In the data rows, the value 50 means zero.
Here is a table of points, one per row:
[39,34,66,50,37,69,72,41,28,47,52,61,57,33,35,28,63,64,33,70,36,68,43,27,36,48,56,46,43,54,55,71]
[53,38,63,53,43,62,64,40,44,29,34,56,57,30,39,33,62,60,49,69,28,64,48,38,37,44,61,57,27,51,40,64]
[42,31,70,44,32,65,68,42,32,43,47,65,51,31,30,29,62,59,36,74,35,66,37,30,36,50,55,48,39,57,52,69]
[72,49,69,42,42,51,55,59,71,34,28,69,44,56,45,62,67,47,71,66,48,64,40,67,53,65,70,71,41,67,25,59]
[37,43,34,52,48,56,56,37,31,57,65,33,54,36,46,32,50,56,33,37,42,53,50,31,40,34,46,41,50,33,71,56]
[34,55,40,69,64,70,67,47,33,64,66,40,71,48,59,42,50,70,33,42,55,56,66,37,52,43,45,38,61,40,63,63]
[38,60,34,71,68,67,64,49,38,66,66,35,71,51,64,45,50,69,37,34,57,56,70,41,55,44,45,41,63,40,63,61]
[46,28,41,41,32,58,62,30,36,54,60,36,46,37,30,34,62,54,39,44,41,64,36,34,28,31,58,51,46,34,66,64]
[73,72,29,58,71,41,38,61,79,44,37,36,52,69,73,74,50,45,78,24,60,43,65,78,67,53,58,66,52,44,32,40]
[65,67,62,53,61,41,39,70,73,43,34,66,48,67,64,72,47,44,70,57,60,43,57,74,70,70,52,59,51,68,28,40]
[51,23,44,36,26,58,64,27,41,50,55,41,42,39,23,38,66,51,46,49,42,68,30,39,24,32,63,57,46,36,60,66]
[52,74,52,59,70,38,34,70,63,50,43,57,52,67,73,68,34,45,58,47,63,32,66,67,73,67,39,45,57,62,37,31]
[41,74,41,63,74,41,34,65,53,57,53,47,56,61,75,60,29,49,47,39,61,28,70,56,70,58,32,36,59,52,50,30]
[58,73,58,57,66,39,37,70,69,47,40,62,51,68,70,71,40,45,65,52,62,36,62,71,72,69,45,51,55,65,33,35]
[67,49,70,31,39,32,36,59,63,30,29,69,30,44,43,51,56,30,67,70,37,49,34,58,55,64,61,65,32,66,32,42]
[39,32,48,51,42,58,58,28,34,46,52,40,55,34,37,33,51,57,37,57,37,54,47,33,29,30,47,43,42,34,58,55]
[53,28,55,32,28,49,53,34,40,46,53,49,36,30,27,31,63,42,47,59,33,61,30,35,31,39,62,58,38,45,62,58]
[69,54,64,26,39,24,31,66,65,34,33,67,24,46,47,53,54,22,68,60,39,46,32,60,62,68,61,66,36,68,36,37]
[33,37,47,62,50,62,59,30,32,51,55,39,64,38,44,37,44,64,33,53,43,49,57,34,33,30,39,36,47,33,58,55]
[71,55,69,45,47,47,50,64,71,37,29,70,45,60,51,66,61,45,71,64,52,56,45,70,59,68,64,67,45,70,24,54]
[32,59,32,61,63,51,47,47,33,59,66,34,59,42,60,38,37,55,32,34,48,40,63,35,53,43,35,34,54,37,70,44]
[59,30,56,24,23,43,50,39,46,40,48,53,29,31,26,33,67,35,52,58,31,64,23,39,35,45,67,65,35,49,56,57]
[46,29,53,40,32,52,55,31,37,51,58,46,44,34,30,33,57,48,42,58,38,58,35,35,29,35,54,50,44,40,66,57]
[68,61,65,48,54,44,44,68,74,43,34,70,47,67,58,71,53,44,71,61,60,49,51,73,65,69,58,63,51,70,27,46]
[67,57,60,27,41,21,26,68,66,39,38,65,21,51,49,58,51,20,68,54,45,43,32,62,64,69,58,63,41,68,40,33]
[44,66,29,73,74,61,57,53,48,64,63,33,71,59,71,55,48,65,45,29,61,50,74,51,59,45,45,44,64,38,59,54]
[47,51,29,53,52,47,44,45,62,81,75,32,51,82,52,77,38,48,53,26,85,39,53,70,48,41,40,43,84,37,66,41]
[33,65,34,64,69,47,42,54,37,61,65,37,59,48,68,43,32,54,34,34,53,35,67,41,60,47,32,32,58,41,67,38]
[30,47,42,72,61,67,60,36,35,57,56,37,72,47,54,43,39,70,32,49,51,47,67,39,41,35,34,31,54,35,57,54]
[36,38,61,57,43,73,75,41,28,54,59,55,63,36,40,31,61,69,30,63,42,68,49,28,38,45,53,44,48,50,60,72]
[64,39,70,29,31,35,38,51,63,30,28,68,30,46,35,53,53,32,64,71,39,47,29,59,45,57,58,61,34,63,31,42]
[63,42,69,40,39,47,51,49,54,25,29,66,41,33,40,40,62,44,58,72,28,59,38,47,45,55,64,64,26,59,35,54]
[36,69,46,68,71,57,50,64,47,63,58,51,66,63,71,59,35,62,40,40,66,39,71,53,67,61,33,33,66,57,53,44]
[30,52,41,72,65,67,59,41,35,58,58,38,73,50,58,45,37,71,32,46,54,44,70,40,45,38,33,30,57,37,56,52]
[57,19,49,32,21,57,63,27,49,48,51,44,39,45,18,46,68,48,53,52,46,69,25,47,23,33,66,62,47,38,54,67]
[44,47,26,59,53,54,52,39,57,82,78,28,59,79,50,73,41,57,49,25,83,44,56,65,41,35,39,39,85,31,70,47]
[55,33,74,35,29,51,55,46,47,30,31,70,39,34,29,38,62,46,51,77,32,60,30,43,38,54,60,58,29,63,34,58]
[41,35,36,48,40,57,59,32,33,59,66,34,52,37,37,33,55,55,36,40,44,58,43,32,34,32,51,45,51,33,73,59]
[48,37,58,58,46,69,71,37,40,32,37,51,63,31,41,33,63,67,44,64,31,67,52,36,36,40,59,54,31,45,42,69]
[66,73,26,64,74,45,41,61,73,48,41,33,57,67,76,71,47,50,71,23,61,42,71,73,68,51,53,60,54,42,35,40]
[60,74,25,67,77,49,45,59,66,52,46,32,61,65,77,67,45,54,63,23,61,43,74,67,69,49,49,54,57,40,40,42]
[35,43,53,61,50,74,75,42,28,58,61,49,67,38,46,33,59,72,31,57,45,66,55,29,42,45,51,43,52,47,63,71]
[66,58,55,26,42,20,25,68,68,47,45,61,21,57,51,63,48,19,69,48,53,40,33,65,65,68,56,63,49,65,44,32]
[72,35,55,18,22,33,44,49,62,43,46,58,21,45,29,50,68,26,68,53,43,62,19,56,43,54,72,74,42,57,51,54]
[62,60,48,30,45,23,25,66,67,58,54,55,25,67,52,68,44,22,66,42,65,36,37,70,64,65,50,57,61,61,51,29]
[41,71,47,64,69,53,48,69,52,64,57,54,61,67,71,62,38,56,45,40,68,41,67,58,71,66,37,38,68,61,49,44]
[31,63,42,71,70,59,52,53,42,63,59,44,69,62,67,56,32,65,36,42,65,37,71,49,59,50,29,28,66,47,53,44]
[47,38,52,62,49,75,75,35,39,36,39,48,69,34,42,34,64,73,42,58,33,69,56,36,35,37,58,52,34,41,43,72]
[50,71,27,70,77,54,50,57,56,58,54,31,64,62,75,62,44,60,53,24,62,45,75,59,65,47,45,47,60,39,48,47]
[49,54,33,47,52,40,38,50,61,80,74,37,45,81,53,76,37,43,55,28,84,37,50,70,54,48,40,43,83,43,66,37]
[56,57,37,40,50,31,32,58,67,73,67,44,35,78,54,77,39,34,61,31,78,36,45,73,59,55,44,50,77,50,60,33]
[68,42,65,27,33,29,32,53,67,34,33,63,27,49,37,57,52,28,69,64,43,45,30,62,47,58,59,65,36,61,36,39]
[33,66,44,71,71,58,52,59,42,63,61,48,69,62,69,56,33,64,36,40,64,39,71,50,63,55,30,29,66,51,55,44]
[59,35,74,32,29,44,48,48,53,26,27,70,34,37,32,43,57,40,56,74,32,56,30,49,41,56,59,60,29,64,31,52]
[49,31,73,39,31,59,63,44,39,35,38,69,46,32,29,34,62,52,43,77,32,65,33,36,36,52,58,53,32,60,42,65]
[68,32,57,20,22,37,46,45,56,42,47,56,23,40,26,43,68,29,63,56,38,63,19,51,38,50,72,71,38,54,52,55]
[33,52,32,57,57,54,51,43,30,60,66,33,57,39,54,34,42,55,31,34,44,46,58,31,46,39,39,35,52,35,72,48]
[32,42,44,68,56,66,61,33,34,53,55,38,70,43,49,39,42,69,33,51,47,48,63,36,37,32,37,34,50,33,57,55]
[42,30,50,45,36,55,56,29,36,52,59,43,50,35,32,34,53,53,40,59,39,55,41,34,29,32,50,46,45,37,67,55]
[45,73,50,58,67,49,46,73,53,62,57,58,54,65,70,62,42,52,49,41,67,43,63,58,74,70,41,43,67,65,50,44]
[35,48,46,66,56,74,73,43,30,61,64,45,70,43,51,36,57,72,31,49,49,63,60,32,45,43,49,42,56,43,65,69]
[48,75,47,62,73,39,34,68,60,52,47,51,55,65,75,65,31,47,55,43,62,29,69,64,72,63,36,41,58,57,41,30]
[57,59,43,34,48,26,27,63,67,67,63,49,31,74,55,73,41,26,62,36,72,35,41,71,62,60,46,52,70,55,56,30]
[66,45,71,34,38,38,42,56,60,28,29,68,34,41,42,47,59,35,64,72,34,52,35,54,50,59,62,65,30,64,33,48]
[38,71,37,64,73,42,36,61,46,60,58,41,57,58,72,54,28,50,42,35,59,29,69,51,66,54,30,33,59,46,57,31]
[60,40,67,45,41,54,56,45,51,26,28,61,48,33,39,38,62,51,56,71,27,62,42,45,42,50,63,62,25,55,33,59]
[68,52,68,29,39,29,34,64,64,29,30,69,26,43,46,51,56,26,67,65,37,48,33,59,59,66,63,66,31,68,33,40]
[30,58,42,73,69,63,54,47,41,62,58,41,72,59,65,54,33,69,35,44,63,38,73,48,53,43,29,29,63,41,54,46]
Along one direction, these points spread out more than along any other. Take the direction at right angles to it along which they spread out most. Then take the direction at right angles to both along which they spread out most. Go by this last direction. For each point below, how far along it does it lie, from 0 to 99? The average is 50, and the first point in the table lies past the average. One standard deviation of the points above along it is 16.
[58,73,58,57,66,39,37,70,69,47,40,62,51,68,70,71,40,45,65,52,62,36,62,71,72,69,45,51,55,65,33,35] >> 67
[47,51,29,53,52,47,44,45,62,81,75,32,51,82,52,77,38,48,53,26,85,39,53,70,48,41,40,43,84,37,66,41] >> 14
[57,59,43,34,48,26,27,63,67,67,63,49,31,74,55,73,41,26,62,36,72,35,41,71,62,60,46,52,70,55,56,30] >> 21
[31,63,42,71,70,59,52,53,42,63,59,44,69,62,67,56,32,65,36,42,65,37,71,49,59,50,29,28,66,47,53,44] >> 60
[35,48,46,66,56,74,73,43,30,61,64,45,70,43,51,36,57,72,31,49,49,63,60,32,45,43,49,42,56,43,65,69] >> 58
[33,66,44,71,71,58,52,59,42,63,61,48,69,62,69,56,33,64,36,40,64,39,71,50,63,55,30,29,66,51,55,44] >> 62
[72,35,55,18,22,33,44,49,62,43,46,58,21,45,29,50,68,26,68,53,43,62,19,56,43,54,72,74,42,57,51,54] >> 26
[32,42,44,68,56,66,61,33,34,53,55,38,70,43,49,39,42,69,33,51,47,48,63,36,37,32,37,34,50,33,57,55] >> 55
[59,35,74,32,29,44,48,48,53,26,27,70,34,37,32,43,57,40,56,74,32,56,30,49,41,56,59,60,29,64,31,52] >> 60
[71,55,69,45,47,47,50,64,71,37,29,70,45,60,51,66,61,45,71,64,52,56,45,70,59,68,64,67,45,70,24,54] >> 68
